In the rows, zero is written as 128.
One turn sends every row of this set to another row. A few are shown first. Where does it send the rows asked after them?
Fogeb: [146 130 140 146 131 115 153 162 147  99 144 130 142  97 125 130 142 126
 155 104 143 142  94 120 148 111]
tem: [133 150 108 110 151 128 131 161 119 150 137 135 106 127 106 148 123 127
 165 114 124 103 125 137  96 110]
zete: [130 143  86 114 159 134 108 156 129 151 136 140 113 138 130 133 114 110
 150 128 122 113 136 145  94 122]
mide: [140 129 159 125 116  93 130  92 107 125 114 133 129 153 144 103 103 117
 104 122 122 146 127 130 154 148]
zike: [129 143  86 115 160 132 107 157 129 151 136 140 112 137 131 134 113 110
 150 127 121 114 133 144  95 124]
fani: [129 113 122 140 125 139 140 118 163 110 124 111 125 110 119 107 131 113
 150  82 159 122 108 110 163  95]
sogek: [152 101 152 143 116 101 143 128 135 106 138 135 121 118 139  97 113 129
 147  92 147 140  94 140 153 117]
misi: [125 135 140 139 125 112 123  91 131 123  98  90 127 142 134 129 113 110
 109 100 142 118 115 101 154 147]
res: [125 158 103  96 149 135 130 152 117 157 132 145 110 132 103 139 128 121
 155 127 115 109 144 134 101 102]
magug: [137 138 158 130 117 126 150  97  99 124 107 121 127 146 155 162 119 125
 108 123 112 133 132 128 123 148]
bini: [137 120 136 110 114 126 143 108 133 120 134 168 129 134 127  72 125 114
 125 122 125 157 145 134 170  86]
vav: [129 134 133 107 115 164 165 104 125 121 127 164 133 130 133 124 144 119
 126 131 107 149 166 133 145  80]
vufar: [131  95 132 152 113 129 133 137 146 105 140 107 115 114 140 132 119 127
 154  90 160 150 107 117 151 122]
bos: [111 116 114 115 111 157 134 113 147 120 136 142 127 130 123 100 131 111
 130 128 133 168 167 113 171  86]
dop: [134 161 154 132 132  95 133 122 112 120 113 117 150 134 136 144 126 117
 105 135 117 145 118 107 141 160]
mif: [116 129 141 131 112 121 116  97 114 128 113 103 126 153 145 137 109 114
 104 130 129 155 143 106 152 156]
Gikuz: [130 142  86 114 161 133 106 155 128 152 135 138 113 137 130 132 114 108
 148 129 120 115 135 145  94 123]
zas: [129 161 112 103 150 123 125 148 108 160 127 131 108 140 110 151 118 123
 146 126 115 104 132 133  95 124]
dimib: [115 140 117 112 123 146 131  89 146 128 106 128 135 139 114  94 134  99
 111 120 131 134 156 103 173  95]
gope: [126 158 128 107 130 135 149 129 139 118 132 160 156 119 114 106 150 107
 121 146 113 160 156 114 162  90]
pokuz: [149 108 144 144 116 142 167 133 133 104 137 132 119 107 145 149 135 138
 159  92 138 131 106 140 129 103]

misi moves to dimib
res moves to tem
Fogeb moves to dop
Now these:
pokuz moves to magug
vufar moves to mif
bini moves to sogek

One turn sends every row of this set to another row. A few are shown first. Where does it send the rows asked after them?
sonuv: [127 140 169 138  79 124  83  96 137 133 134 135 107 113]
lim: [122 134  99 123 141 146  78 112 146 114 121 149 136 111]
pok: [137 138 154 166  67 114  87 107 129 130 139 125  88 107]
sas: [122  98  79 151  99 147 100 120 144 162 150 137  98 126]
vek: [124 154 154 130  84 104  77  96 138 126 114 130 108  96]
Boga: [126 135 145 157  76 131 100 110 150 143 152 143  65 112]
kub: [124 141 161 134  84 141  93  96 154 142 141 151  93 115]
Lata: [136 163 154 139  94 118  76  86 130 130 123 142 120 113]
zirof: [150 141 143 161  78 104 100  97 117 116 145 128  91 110]
nozor: [115 156 145 121 106 129  89  90 160 157 135 149  87 121]
badar: [106 117  82 146 121 110  92 148 133 134 141 132  79 145]
zanaz: [118 145  90 138 143 139  96 127 166 159 126 150  93 125]
fug: [107 151 149 111  96 124  92  98 161 131 134 151  90 104]
Ror: [127 144 129 139  78 125 111 106 155 129 144 148  61  99]
Par: [125 107 112 141 102 123  71 112 116 135 128 122 158 122]
fomot: [123 128  65 158 124 113  92 131 161 114 131 147  89 130]
rur: [100 114 105 105 102 125  99  87 133 135 127 145 132 107]
Naki: [136 131  71 172 114  94  77 127 141 119 112 125 102 124]
Zed: [108 111 100 126 115 154  80 111 145 152 136 149 137 127]
vezit: [128 129  72 146 131 150  96 117 160 151 122 139  86 109]
nutez: [127 152 112 135 143 125  75 123 139 118 115 147 146 122]
fir: [147 114 110 164 103 106 103 145 124 143 142 100  84 116]
mev: [ 97 140  87 135 130 121  71 136 141 153 116 142 104 144]
gifom: [139 110  82 161 115 107  98 122 134 142 124  93  84 109]
kalo: [127 135 100 143 122 146 102 139 159 172 136 139  76 121]
Kupaf: [117 112 104 130  83 102  94  86 114 140 113 119 130  99]
Zik: [125 127 109 162 119  84  72 121 112 113 125 132 137 106]
pafet: [103 126  84 149 134 119  97 127 159 158 144 158  82 115]
tizel: [145 128 110 158 122  91  90 132 112 105 129 109 124 120]
gilub: [119 149  91 152 119 117  61 134 115 123 106 146 130 136]
sekek: [104 129  85 128 138 111  78 126 164 112 125 143 112 136]
Vetes: [138 135 159 155  67 119  94  99 133 138 136 127  88 110]
tave: [126 150 125 125 133 151  77 132 146 139 124 157 133 120]
Sesuk: [109 145 160 133  93 139  87 103 159 145 142 152  92 116]
vor: [136 120  88 164 122 104 109 136 141 143 141 109  71 124]
boz: [132 112  80 148  75 115 113  93 121 148 124 130 102  96]
vaz: [143 147 135 157  67 104  97 102 131 126 126 130  79  93]
Dega: [143 131 135 145 114 110  79 137 110 111 130 118 140 114]
Retad: [134 136 151 150  72 134 101 101 149 147 145 143  74 114]
sel: [129 112  84 177 113  87  99 131 125 135 146 127  83 110]
gop: [128 126  85 163 108 105  84 146 108 107 133 135 107 137]
gasa: [121 148 169 146  83 122  72 102 137 132 130 135 113 109]
loso: [101 141 108 136 142 115  69 117 145 136 123 164 138 112]
Vugu: [113 112  82 124  90 139 119  92 139 143 137 158 103 103]
bemud: [132 112 111 140 126 104  81 117 117 103 124 103 133 108]
sosov: [137  95  89 169  85 118  90 118 114 145 138 112 117 120]
pas: [130 134 134 142  90 120 113 100 147 144 159 134  58 119]
kipaz: [116 133  90 146 127  90  64 123 147 116 106 121 125 129]

fir moves to Dega
gifom moves to bemud
Now these:
Naki moves to kipaz
nutez moves to zanaz
zirof moves to Lata
Vetes moves to sonuv
mev moves to badar
Par moves to Zed
rur moves to Vugu
vaz moves to vek
Sesuk moves to Boga
pafet moves to sel

One turn sends every row of this set to another row. A few are shown first. Where does it send the rows asked after them?
Rige: [147 154 130 136 135 133  70 107 149 128 134 145 129 112 148 125 129 127
 135 145 159 129 109 137 115 122 107 138 113  99 127 134 109 111 104 121
 105 126 103 142 146 164]
disen: [177  83 131 106 135 125 107 111 133 122 122 117 178 127 144 148 101 122
 133 129 121 119 120 104 154 126 137 130 138 133 115 133 145 120 137 155
 135 147 110 105 124 133]
gog: [101 105 147 128 124 135 139 158 132 130 150 138 112 141 123 118 165 147
 132 158 160 115 140 118 167  96 117 141 128 109 153 116 125 124 126 130
 126 153 141 126 119 106]
pimin: [111 124 131  99 140 100 156 120 142 117 119  97  97 121  95 127 120 168
 118 136 124 120 122 129 158 134 108 122  99 108 153 132 142 134 128 122
 122 115 157 119 107 138]
zug: [121 123 131 140 129 110 188 117 134 139 133 153 146  99 111 137 154 123
 103 132 120 130 118 127 151 106 131 117 105  94 148 124  99 147 151 127
 123 117 142 151  98 128]
zodu: [116 111 119 119 119 119 151 140 112 112 118 125  99 138 134 119 149 155
 127 142  92 128 127 116 115 117 150 135 113  70 157 116 145 134 106 137
 116 126 146  78 131 129]
Nomo: [163  88 133  98 138 138 112 127 131 102 137 143 180 138 148 151 133 117
 120 133 109 110 105 151 145 138 127 114 124 130 129 132 108 138 136 139
 135 130 117  92 136 104]
pof: [128 142 119 119 160 132 104  88 148 123 140 137 176 107 157 141 109 138
 113 148 127 111 106 135 115 129  98 125 116 104 143 119 110 118 165 141
 110 141 100 129 138 148]
fadi: [119  99 126 137 111 127 135 120 133 107 125 123  99 117 122  92 131 136
 153 119 132 116 115 128 121 115 151 171 144  95 171 117 125 123 123 111
 152 138  94 108 130 105]
papot: [ 86 115 150 131 125 144 128 129 147 113 170 111 150 147 135 145 121 134
 132 118 113 134 139 142  87 117 148 121 153 139 125 157 142 108 148 114
 129 154 126 112 140 167]
buf: [193 133 127 131 133 137  83 133 107 148 125 123 136 123 127 149 136 128
 126 104 113 131 135 135 145 139 152 139 108  90 126 145 115 153 121 125
 113 109 127 125 136 144]
paru: [134 151 133 121 129 139  95 104 144 129 141 170 156 121 168 131 121 133
 123 152 124 120 123 151  92 128 100 133 101 118 115 120  97 130 133 115
 105 133 126 126 157 142]
Dezak: [123 158 144 140 120 150 154 134 147 121 104 122  98 134 115 125 129 112
 118 128 134 145 125 120 108 161 160 118 145 121  96 126 127 135 102 125
 130 111 142 133  97  95]
zap: [111 134 133 142 135 149 139 146 115 136 100 120 102 116 105 128 117 128
  93 125 143 143 113 100 122 147 165 121 163 121 130 143 133 133 110 111
 132 131 113 140  92  97]
dok: [101 141 116 137 119 132 142 146 108 129 117 118 114 120 131 126 126 128
  94 138 115 139 109  93 129 134 163 109 154 137  96 120 157 136 116 114
 150 144 140 107  98  98]
lam: [122 146 132 153 121 134 127 128 129 108 176 106 124 126 127 130 124 141
 116  89 124 118 122 131 100 126 134 122 140 139  98 150 133 113 123  99
 136 122 139 133 145 197]
vuz: [115 130 127 159 128 154 132 125 145 121 161  93 147 128 133 140 127 146
 121 109 127 115 125 136 101 124 168 116 156 123 132 165 139 113 141 129
 132 139 116 140 139 195]
pizef: [137 114 127 137 107 102 180 120 138 154 113 122 121 105 130 113  88 169
 110 119 113  92 131 113 131 131 116 123 107 124 121 140 138 151 146 129
 136 120 122 138 143 118]
Rurak: [ 92 127 153 136 139 129 138 116 146  94 161 112 141 142 124 152 120 118
 125  93 119 125 122 138  88 137 125  97 135 109 118 157 137 103 115 130
 124 145 103 105 145 167]
Gokil: [116 138 135 138 112 116 159 110 122 134 124 167 134 101 113  94 119 122
 138 113 121 103 144 110 149 108 128 162 119 124 121 105  99 131 136 107
 142 152 142 144 106 134]
vuge: [101 156 117 136 142 143 150 124 141 107 123  91 123 116 121 136 132 130
 102 126 135 120 103 118 142 157 161 104 145 125 114 106 145 138 131 138
 155 142 128 118  91  89]
nit: [121 124 137 150 126  95 170 142 128 134 148 131 117 135 126 123 147 120
 128 130 126 124 133  88 150 101  91 127 119  81 117 114 136 122 144 159
 121 112 121 116 112 114]
Depo: [108 151 135 138 133 160 159 143 134 123 124 117 116 130 129 134 120 142
 100 118 126 122 135 121 106 163 155 127 145 127 111 101 123 151 146 127
 135 128 136 122 111  69]
Lomil: [171 133 135 113 139 129  85 130 118 108 143 136 140 140 126 133 133 109
 138  99 111 114 119 156 145 149 109 140 113 111 118 129  96 143 130 117
 131 103 117  99 136 112]
Meza: [104 124 145 139 141 141 137 134 121 104 174 125 134 124 122 157 130 147
  90  87 127 122 116 146  91 135 128 100 128 122 128 156 117 125 118  98
 119 134 123 125 156 170]
Duzu: [132 139 115 114 140 112  89  97 146 125 152 127 160 114 162 135 128 129
 123 173 122 144 101 116 124 101 106 124 122 116 117 116 139 102 149 131
 113 133 133 113 129 169]
zeden: [182 101 135 105 127 129  83 121 124 148 126 113 150 120 126 152 118 134
 132 131 127 150 138 119 159 119 157 147 123 134 119 140 141 136 132 115
 123 136 149 129 118 152]
Pupi: [138 104 128 138  82 118 169 104 171 128 120 133 121 105 139 102 142 132
 139 146 126 114 105 154 128 115 161 125 117 131 130 136 124 144 116 109
 160 126 130 139 139 115]
suru: [143 126 118 134 137 135  72 129 119 149 147 142 141 107 163 136 127 154
 107 161 141 142 112 110 111  97 122 139 130 102 141 131 128 114 137 119
  97 134 111 129 149 162]
tusiv: [124 129 129 152 108 145 155 129 131 131 111 154 133 120 136 103 155 131
 140 140 138  86 139 110 157 113 157 131 119  90 136 118 117 126  91 156
 132 170 128 136 127 138]

Dezak moves to vuge
gog moves to Gokil
Duzu moves to Rige
Now these:
Meza moves to papot
pizef moves to zodu
buf moves to Nomo

